In the data rows, 500 means zero.
Here are some points, one per row:
[875 516 422 415 488 471 482 428 421 293 574 517 793 535 652 461 562 522 486 493 309 416 411 644 687 350 281 696 573
 600 570 527 362 564 505 379 530 490 547 400 460 428 444 624 389 493 362 510 240 570 346 613 529 320 487 422 536 696
 602 568 445 361 442 279]
[631 472 615 357 491 422 379 494 566 367 368 388 577 435 518 253 387 478 337 452 657 313 470 518 476 502 451 352 657
 465 445 514 421 559 611 466 479 508 493 370 602 195 408 635 454 678 535 702 572 342 448 338 715 540 414 500 486 668
 678 254 480 593 614 460]
[761 612 572 576 575 280 378 444 488 235 523 597 523 409 270 548 491 384 196 637 609 500 678 401 383 780 547 486 565
 668 461 487 470 383 251 424 350 312 615 326 269 551 333 493 566 375 751 439 404 644 528 482 411 404 414 448 554 440
 623 507 356 410 459 526]
[612 425 699 619 331 398 436 508 437 610 561 729 828 472 549 540 474 522 349 356 451 591 511 678 540 397 342 366 468
 482 619 526 375 417 633 356 183 401 416 600 531 611 739 543 574 561 561 453 617 520 537 451 495 470 307 463 576 321
 449 345 487 591 696 419]
[586 675 539 490 513 377 656 377 410 546 537 480 624 714 483 547 274 521 446 617 489 531 520 431 393 533 336 747 374
 459 733 575 649 490 409 614 780 583 396 311 301 723 523 604 580 652 651 519 691 603 575 438 445 496 628 418 418 651
 538 566 669 631 708 390]
[566 568 600 633 369 402 367 567 342 409 634 433 690 532 498 448 493 548 665 382 428 323 674 589 602 682 557 523 635
 513 502 749 383 529 626 604 503 426 536 535 283 496 432 463 453 392 447 451 366 436 629 620 873 326 583 475 454 588
 356 568 550 697 472 311]
[485 452 489 610 427 642 505 559 593 465 609 506 534 471 316 564 531 588 111 334 704 569 511 598 396 334 327 468 427
 569 682 401 452 771 681 566 351 508 539 592 221 539 491 317 599 574 635 664 382 574 377 450 687 350 513 520 546 716
 484 567 560 497 355 606]
[570 661 279 461 617 605 480 395 572 592 304 357 519 751 326 535 526 495 398 420 276 543 578 555 378 582 392 217 393
 499 559 460 495 576 348 504 322 468 580 476 575 718 544 622 323 549 480 568 466 573 611 748 589 644 360 364 135 526
 393 511 390 534 492 641]
[557 400 436 573 432 573 466 499 387 521 551 307 476 341 609 435 314 455 440 688 437 342 579 456 606 404 521 334 598
 257 436 492 444 521 447 523 562 509 596 740 333 842 669 577 587 455 641 637 536 501 508 539 227 288 241 590 448 501
 685 424 328 648 215 477]
[682 230 480 504 434 642 417 400 468 359 381 560 401 571 398 485 354 462 573 417 542 388 639 373 463 429 558 577 336
 662 692 740 705 345 639 325 399 625 628 274 275 589 566 510 380 495 655 469 456 401 474 629 541 705 576 733 458 395
 810 433 464 560 492 442]
[616 447 460 508 530 787 572 391 556 506 454 593 510 633 584 694 399 927 450 518 513 339 440 501 528 622 552 392 332
 524 393 715 436 441 531 422 406 441 458 456 381 323 440 837 584 478 454 661 434 454 640 304 518 166 671 475 546 283
 529 650 482 544 474 471]
[666 386 653 834 622 507 626 388 568 495 565 343 447 665 395 513 537 459 426 477 658 411 686 487 377 537 268 579 271
 377 371 516 372 399 561 283 365 345 406 509 463 610 435 530 465 680 402 341 507 413 266 415 603 263 285 497 483 732
 544 482 572 377 368 415]
[865 278 601 504 512 499 408 476 618 228 438 400 426 576 445 670 298 601 552 494 388 383 388 368 652 706 151 384 474
 449 507 298 376 594 574 682 512 631 582 509 313 527 640 475 455 351 576 439 627 626 523 437 544 495 315 650 463 569
 272 586 539 349 682 579]
[898 475 342 536 425 455 452 642 372 555 473 492 353 624 270 549 484 546 456 355 700 574 457 482 616 457 470 373 551
 383 581 671 438 554 653 484 756 542 561 612 474 507 387 298 438 378 434 475 592 492 444 190 449 574 551 355 373 532
 536 566 234 409 376 379]
[738 389 497 819 595 451 409 541 517 346 472 468 461 548 614 655 448 356 342 428 582 364 476 834 285 484 553 765 644
 302 569 587 664 441 303 616 561 494 512 508 393 446 579 401 490 470 325 557 626 553 445 322 574 543 532 589 355 466
 511 578 348 438 609 426]
[599 244 665 477 491 620 327 596 664 627 254 591 805 612 504 379 473 395 602 657 773 754 433 397 534 542 440 647 642
 495 421 465 555 517 176 518 554 487 433 437 265 587 443 681 602 522 502 469 353 515 611 454 576 570 471 484 476 632
 297 448 389 481 410 462]
[280 373 370 554 669 456 677 486 373 551 656 556 768 586 130 452 444 454 527 451 328 281 516 429 521 440 510 599 557
 657 388 399 472 500 520 358 392 548 249 508 469 347 573 575 561 261 571 559 576 537 417 351 396 549 424 675 290 589
 409 453 337 416 550 565]
[656 640 634 434 391 667 490 580 456 374 546 434 345 609 665 445 317 513 622 651 370 413 539 685 204 432 495 436 462
 613 457 595 424 496 632 490 453 353 532 320 375 620 507 465 596 511 449 439 311 542 554 089 548 751 531 636 556 565
 355 528 342 384 441 424]
[438 577 300 702 727 552 505 510 473 354 445 528 496 472 526 643 230 678 574 402 709 531 294 482 430 657 323 653 636
 418 626 427 267 478 415 106 499 512 538 579 484 791 320 455 429 552 645 347 489 373 427 549 629 545 531 570 502 506
 479 386 386 542 502 583]
[554 595 721 876 512 575 442 569 527 496 386 427 649 387 473 507 334 607 332 526 041 485 509 385 600 487 601 495 360
 619 330 575 633 500 516 554 567 706 496 535 471 647 252 263 382 645 560 600 433 389 269 412 573 488 545 398 527 519
 434 365 361 322 495 559]
[843 511 397 614 508 459 372 358 392 470 608 359 566 521 418 598 690 746 702 481 495 566 557 597 380 609 372 560 858
 567 422 384 784 436 734 580 538 600 488 488 413 566 389 586 530 717 593 597 531 500 517 372 363 476 471 582 422 378
 383 578 529 407 334 676]
[411 459 579 361 389 355 493 579 625 455 607 363 410 710 438 452 249 413 519 494 590 469 373 742 684 550 362 661 589
 516 631 611 549 330 475 547 212 522 673 337 467 650 414 355 493 429 630 543 367 257 470 358 360 355 477 174 347 315
 532 458 489 420 435 644]
[540 406 424 551 368 268 483 598 516 515 160 620 442 592 506 378 458 545 314 584 313 373 492 663 555 664 310 569 440
 418 351 564 451 543 508 489 481 326 497 538 204 568 463 647 546 393 566 488 619 413 315 572 492 790 724 673 558 434
 598 671 660 465 321 621]
[652 724 606 591 454 508 489 686 629 538 602 499 468 399 486 552 679 453 458 535 608 345 457 680 739 487 292 316 364
 291 584 352 504 338 568 476 633 537 281 291 347 363 377 474 394 489 570 509 285 378 659 662 549 487 451 719 451 493
 553 413 363 496 517 408]
[510 445 566 644 320 429 537 209 427 430 491 458 534 719 841 473 714 625 497 701 652 445 675 628 614 655 560 354 452
 631 601 401 431 360 470 423 556 478 708 525 571 516 497 277 481 247 402 520 507 573 493 518 462 391 786 584 476 664
 426 372 506 477 551 580]
[620 596 376 423 405 642 409 331 699 395 439 172 570 507 437 675 475 330 533 612 392 496 627 624 547 402 565 614 567
 432 561 517 502 409 528 445 374 391 567 640 250 602 298 670 525 422 610 422 623 467 459 326 612 691 641 535 634 428
 568 500 546 402 668 229]
[581 438 398 404 815 410 490 739 378 456 473 462 826 536 619 556 358 484 430 610 686 503 398 548 330 424 396 287 337
 650 360 588 603 384 655 605 323 578 497 625 460 682 277 422 446 373 393 513 517 453 417 466 583 428 329 766 553 441
 542 458 645 512 578 491]
[621 600 273 787 432 429 272 521 524 473 611 442 450 467 593 332 311 455 551 639 607 577 672 374 416 440 336 370 540
 586 649 426 350 420 483 446 404 671 350 359 255 454 560 498 551 574 204 645 655 434 469 460 671 527 537 341 391 452
 638 743 395 371 607 491]
[431 426 288 475 644 562 467 261 439 585 152 401 435 492 606 334 364 471 523 273 533 474 583 533 542 407 374 384 481
 378 533 661 516 426 581 658 446 420 247 358 317 410 292 380 584 503 658 392 420 927 398 474 443 326 563 514 540 367
 473 430 467 351 525 447]
[688 634 605 375 691 407 273 466 582 339 444 439 389 523 511 354 560 675 526 553 490 448 514 403 465 619 337 673 389
 444 615 362 708 454 625 487 398 527 338 684 670 632 712 318 798 425 576 603 536 422 435 459 689 373 511 535 482 385
 554 604 317 444 320 248]
[690 475 557 374 401 582 620 507 579 648 506 557 424 507 661 569 317 562 396 343 638 290 713 562 681 506 542 752 514
 708 367 431 387 388 395 568 513 454 584 616 427 532 345 403 582 739 645 522 687 578 532 783 591 678 364 551 406 477
 481 719 484 326 510 477]
[410 333 423 463 508 297 481 646 763 329 441 429 404 544 439 603 330 626 438 543 453 564 661 584 500 685 514 501 544
 499 460 479 571 537 537 463 492 665 468 581 339 591 549 514 545 744 198 330 260 543 674 332 238 557 584 494 475 639
 630 505 471 460 712 339]
[652 426 515 574 612 463 494 475 423 192 393 392 591 329 446 566 507 429 468 633 550 541 471 579 771 379 480 473 505
 508 620 705 275 515 697 541 504 247 441 337 537 467 518 407 536 829 537 601 546 384 626 635 441 452 515 606 515 542
 422 744 416 647 503 607]
[509 408 626 448 512 394 415 481 479 343 432 419 613 303 659 429 468 543 239 361 466 575 492 564 463 485 466 567 413
 328 605 611 458 183 775 231 594 534 459 464 337 488 460 613 371 392 554 726 388 515 659 330 626 527 307 441 388 647
 429 654 541 489 523 559]
[596 389 427 619 713 464 613 577 503 481 646 233 583 430 424 447 321 721 453 643 442 735 576 793 545 624 387 343 502
 524 636 534 683 459 503 486 592 410 563 397 259 244 662 450 428 423 523 404 716 503 557 492 707 518 440 446 627 533
 524 582 312 409 372 402]
[570 599 549 458 533 497 387 568 414 576 357 549 423 408 418 450 551 561 847 388 401 681 407 436 448 423 630 615 361
 248 543 348 535 497 285 489 282 325 650 448 340 450 439 401 310 484 627 550 533 342 650 326 472 343 486 542 567 798
 711 599 562 393 618 643]
[577 417 460 474 333 424 604 309 476 546 122 487 491 382 279 636 210 482 574 708 566 558 533 600 378 582 363 741 447
 530 383 313 409 357 692 478 576 368 598 428 345 429 600 351 389 536 355 624 352 511 422 539 605 338 533 494 467 274
 387 445 362 539 530 303]
[413 659 604 648 482 678 478 719 618 459 257 428 430 645 540 531 496 497 325 536 546 667 744 511 458 477 324 831 681
 657 468 534 374 604 767 569 447 591 547 428 634 444 535 675 273 264 634 453 549 497 624 608 314 327 603 569 594 508
 530 517 384 493 532 391]
[615 306 579 546 543 530 531 529 301 549 472 388 468 202 459 588 575 666 454 667 383 370 613 533 513 508 426 563 515
 374 734 626 345 523 489 584 349 659 471 422 585 366 409 574 457 492 400 573 340 518 607 387 692 819 497 416 564 535
 470 426 562 458 404 395]
These points spread out most along one direction. Take the direction at right angles to it along which they spread out most. Then take the direction at right angles to both along which they spread out most. Go by this last direction. Where along it does each point below lie, from 0 to 99? The average is 50, and the first point in the table lies past the average. One standard deviation of the points above along it is 16.
[875 516 422 415 488 471 482 428 421 293 574 517 793 535 652 461 562 522 486 493 309 416 411 644 687 350 281 696 573
 600 570 527 362 564 505 379 530 490 547 400 460 428 444 624 389 493 362 510 240 570 346 613 529 320 487 422 536 696
 602 568 445 361 442 279] 62
[557 400 436 573 432 573 466 499 387 521 551 307 476 341 609 435 314 455 440 688 437 342 579 456 606 404 521 334 598
 257 436 492 444 521 447 523 562 509 596 740 333 842 669 577 587 455 641 637 536 501 508 539 227 288 241 590 448 501
 685 424 328 648 215 477] 42
[570 599 549 458 533 497 387 568 414 576 357 549 423 408 418 450 551 561 847 388 401 681 407 436 448 423 630 615 361
 248 543 348 535 497 285 489 282 325 650 448 340 450 439 401 310 484 627 550 533 342 650 326 472 343 486 542 567 798
 711 599 562 393 618 643] 50
[621 600 273 787 432 429 272 521 524 473 611 442 450 467 593 332 311 455 551 639 607 577 672 374 416 440 336 370 540
 586 649 426 350 420 483 446 404 671 350 359 255 454 560 498 551 574 204 645 655 434 469 460 671 527 537 341 391 452
 638 743 395 371 607 491] 21
[690 475 557 374 401 582 620 507 579 648 506 557 424 507 661 569 317 562 396 343 638 290 713 562 681 506 542 752 514
 708 367 431 387 388 395 568 513 454 584 616 427 532 345 403 582 739 645 522 687 578 532 783 591 678 364 551 406 477
 481 719 484 326 510 477] 67
[577 417 460 474 333 424 604 309 476 546 122 487 491 382 279 636 210 482 574 708 566 558 533 600 378 582 363 741 447
 530 383 313 409 357 692 478 576 368 598 428 345 429 600 351 389 536 355 624 352 511 422 539 605 338 533 494 467 274
 387 445 362 539 530 303] 63
[413 659 604 648 482 678 478 719 618 459 257 428 430 645 540 531 496 497 325 536 546 667 744 511 458 477 324 831 681
 657 468 534 374 604 767 569 447 591 547 428 634 444 535 675 273 264 634 453 549 497 624 608 314 327 603 569 594 508
 530 517 384 493 532 391] 79
[898 475 342 536 425 455 452 642 372 555 473 492 353 624 270 549 484 546 456 355 700 574 457 482 616 457 470 373 551
 383 581 671 438 554 653 484 756 542 561 612 474 507 387 298 438 378 434 475 592 492 444 190 449 574 551 355 373 532
 536 566 234 409 376 379] 15
[612 425 699 619 331 398 436 508 437 610 561 729 828 472 549 540 474 522 349 356 451 591 511 678 540 397 342 366 468
 482 619 526 375 417 633 356 183 401 416 600 531 611 739 543 574 561 561 453 617 520 537 451 495 470 307 463 576 321
 449 345 487 591 696 419] 64
[652 426 515 574 612 463 494 475 423 192 393 392 591 329 446 566 507 429 468 633 550 541 471 579 771 379 480 473 505
 508 620 705 275 515 697 541 504 247 441 337 537 467 518 407 536 829 537 601 546 384 626 635 441 452 515 606 515 542
 422 744 416 647 503 607] 61
[599 244 665 477 491 620 327 596 664 627 254 591 805 612 504 379 473 395 602 657 773 754 433 397 534 542 440 647 642
 495 421 465 555 517 176 518 554 487 433 437 265 587 443 681 602 522 502 469 353 515 611 454 576 570 471 484 476 632
 297 448 389 481 410 462] 60
[540 406 424 551 368 268 483 598 516 515 160 620 442 592 506 378 458 545 314 584 313 373 492 663 555 664 310 569 440
 418 351 564 451 543 508 489 481 326 497 538 204 568 463 647 546 393 566 488 619 413 315 572 492 790 724 673 558 434
 598 671 660 465 321 621] 70
[865 278 601 504 512 499 408 476 618 228 438 400 426 576 445 670 298 601 552 494 388 383 388 368 652 706 151 384 474
 449 507 298 376 594 574 682 512 631 582 509 313 527 640 475 455 351 576 439 627 626 523 437 544 495 315 650 463 569
 272 586 539 349 682 579] 28
[411 459 579 361 389 355 493 579 625 455 607 363 410 710 438 452 249 413 519 494 590 469 373 742 684 550 362 661 589
 516 631 611 549 330 475 547 212 522 673 337 467 650 414 355 493 429 630 543 367 257 470 358 360 355 477 174 347 315
 532 458 489 420 435 644] 54
